One turn moves every row onto another: examples first, then more rows asked:
zenag: [ -3 -18 -27  -7  -3  -9 -14   3 -17  -8 -18 -13   2  10  20 -18   0  -8
 -11 -18   8  -7  12  44  -3]
ked: [  8 -17  -5  42 -13  -6   9  11   6   0   2   4 -35   0 -14 -11  13  12
   2   2  15 -33 -11   1  -4]
linir: [  1 -38  -1  -3  -5  39   4   3  17   4  -2  16   9  13  -1   3 -16  -3
  -7  24 -34   2  13  -4  26]
kaze: [ 14 -26  -2   4   2  32   4  -2  18  -1   7  10  17   6   3   4 -16   2
 -14  17 -39  14  13  -5  20]
Nif: [  2  -3 -39  28  -6   0 -11  18  -6  -4  -2  -6 -19  17  -2 -27  23  -3
   6   8  -3 -24  -3  15  -4]
pakop: [  2   3 -15  40  -5  -1   0  13   0   8  12   4 -20   6 -13 -23  23  13
   2  -1   5 -25 -18   9  -7]
Guzed: [ -3 -16   4   5 -13  36  13   3   9  -3   4   4   6   9   6   9 -18  13
  -6  20 -37  14  -3 -12  34]
sol: [  1 -42   5  -8  -8  38   1  -2  20   2   1  14   9  15  -1   8 -17   1
 -13  14 -26   3  10  -1  29]
Tes: [-12  -3 -21  -2  -1  -4 -23  10   0  -6 -37 -21   1  21  21 -11   2  -7
  -2 -13   9  -8  23  32   5]
biboz: [ -9 -17   8  -6 -15 -16  28 -14 -19  23  -5 -16   5 -22   5 -10 -24   0
  -4 -11  14   2   8  31   0]
veve: [  1 -17   2  12  -7  41  14   0  12  -6   4   3  12   9   9   3 -18   3
 -10  17 -36   3   2 -17  33]
Dolu: [  0 -22  10  -2 -13  35   8  -1  11  -1  10   6   0   9   1  11 -16  18
  -9  12 -29  20  -5  -6  32]
kobot: [  0 -16  -8  43  -1   4   3  20  -3   2  -3 -10 -36   8   9 -10  15   7
  11  14  21 -19 -15 -11  -1]
Muziv: [ -7   0 -32 -10  -7   0 -13   1  -8   5 -22 -31   8  14  14 -16   4 -18
   5  -4   2   4  24  30   2]
naki: [  0 -22  16  18  -1 -20  23   4  -8  30   7  -2 -17 -23   6  -7 -14  20
  -3  -2  26  -2  -8   6  -8]
memi: [ 11 -23   0  12  -3  38   7  -3  18  -6   5   4  20   6   6   3 -16  -1
 -18  12 -35   4   6 -13  27]
senur: [ 10   2 -22  37  -4   9 -17   8  11  -9  -5 -16 -17  18  -3  -2  31  -4
   9   3   9 -14  -7  10  -5]
Soza: [ -7  -5 -28  -5   5 -15 -15  15  -7  10 -20 -29   5   8  31 -18  -6  -4
   0   3   3   6  25  19  -4]
zuve: [-10 -29  10  -4 -14  31   5   5  18   4   4  11   7  14   2  13 -21  15
  -6  20 -32   9   3  -2  34]
Mipov: [  0 -16   7  37  -4 -12  18  15  -6  21   3   0 -32 -10   3  -6   1  23
  12  14  18 -10 -19  -2  -9]
zulok: [-10 -13 -12 -18 -11  -6   8  -9 -17  16 -17 -27  11  -5  13 -16 -16 -14
  -3 -11  11   6  22  34   5]
tel: [  3 -28   0   4  -8  32   4   5  24   5   6  15  15  11  -2   4 -17   5
  -7  25 -39  -1  12  -6  25]
fasaz: [  8  -7  -2  51 -10   8   7   5   5  -2  -1  -5 -25   4  -7   1  20   2
  12   5  15 -24 -21   1  -3]
fami: [  5 -37   5  -8  -2  45  11  -5   7   2  -6  12   1   6   1   4 -17   0
  -7  18 -29  18   8  -1  25]
Ludal: [ -4 -17  16  19 -17 -15  34  -8 -16  25   0  -2 -10 -25  -1  -5 -19  11
   6   0  12  -6 -13  22  -2]
lif: [-12 -27  10  -1 -13  38   9   2  17   5   1  10  10  13   6   8 -21   8
  -5  20 -32   0   3  -8  38]
Lil: [ -1  -5 -28  18  -3  -3 -26  18   4 -16 -28 -15 -16  27  11  -8  16  -2
   5   1   3 -18  13  22   0]
forem: [ -5 -26  10   3 -10  39   8   0  23   1   7  10  14  14   4   7 -19   6
 -15  14 -27  -4   2 -12  36]
gen: [  2   6 -36  13  -4   3 -24   9   6  -4 -15 -26  -4  22   5  -9  22 -12
   8   1  -2  -1  13  21  -3]
nof: [-18  -2  -5 -14   0 -12  -6   1  -5  15 -31 -21   9   4  18 -15 -15  -1
  -6 -20  12  -4  25  34   5]
bevu: [  7  -8 -22  30   4   5 -19  19   5  -9  -4 -21 -22  22  15  -9  24   0
  -1   0  21 -14  -4  -7  -2]
filut: [-12 -18 -10  -9   5 -11   9   3 -18  23 -24 -22   5  -7  32 -22 -22  -8
  -2   0  17   1  21  20  -1]
rogak: [-17  -8  16  24  -3   3  28  -3 -20  29  -9   6 -12 -13   4 -21  -9   9
   3 -12  18 -19 -21  22   0]
Biso: [ -1 -17   9  32 -12  -8  29   2  -5  22  -2   4 -26 -16 -14 -17  -3  12
   2  -1  20 -32  -8   2   0]
rolam: [-20  -3   9  -8  -2 -16  17  -2  -9  34 -19 -12   5 -13   8 -21 -24  10
  -2 -14  13  -8  17  27   0]
Reka: [  4 -33  10  -7  -6  41   9  -5  10  -1   4  11  -1   8  -1  12 -16   9
 -11  10 -23  18   1  -6  30]
gaki: [  0 -15  11  42 -16   0  28  -2  -7  14   0   0 -21 -14  -7  -1   0   8
  16   8  12 -19 -26   8  -4]
venet: [-19  -8  11   5  -6 -10  20  -1 -25  27 -18   2  -2 -13  16 -18 -19   9
   5 -11   8  -7  -7  43  -4]
fola: [  0 -13 -40  10  -6   2 -16  13 -13 -12 -15 -13 -10  18  13 -27  14 -14
  -2  -3   1 -21   8  28  -1]
Meged: [-14 -11  13  12  -9 -14  32  -1 -11  35  -7  -3 -10 -22  -4 -22 -20  12
   3  -6  17 -22   3  14   0]
zek: [ -4  -3   6  37  -3   3  16   3  -7  21   9   6 -18  -5 -10 -19   9  13
  -1 -14  17 -26 -26  10  -4]
mam: [  5  -2 -30   9   5 -12 -28  18   6  -5  -8 -29  -5  20  23 -10  13   0
  -4   0  10   0  14   8  -5]
Rokur: [  3 -26   6   6  -9  33   4  -1  26   3  11  14  19  12  -2   6 -16   7
 -14  15 -34  -1   9  -9  29]
gabi: [ 10 -31  -1  -1   0  36   7  -2  14   5  -3  13   9   5   2   4 -17   1
  -5  24 -39  18  14  -1  18]
Zimu: [ -5 -26  10   0   4 -14  21  -4 -15  28  -8 -13  -2 -20  20 -14 -25   1
  -9 -12  29   0   7  13  -4]
beb: [ -1 -35  10 -10 -10  32   0   0  19   1   5  13   8  14  -1  12 -18  11
 -11  12 -28  11   5   2  30]
dedom: [  9  -9 -21  37 -10  -6 -14  18   8 -14 -12  -5 -31  16  -4  -6  22   7
   7   6   6 -27  -2  11  -2]
lurep: [-12 -13  -6  -8  -3 -16   0   0 -19  10 -19  -5   8  -3  21 -17 -14   7
  -7 -16   5  -1   7  53  -6]

kobot turns into Mipov
rolam turns into nof
And these:
gen turns into senur
rogak turns into venet
gabi turns into kaze
linir turns into tel

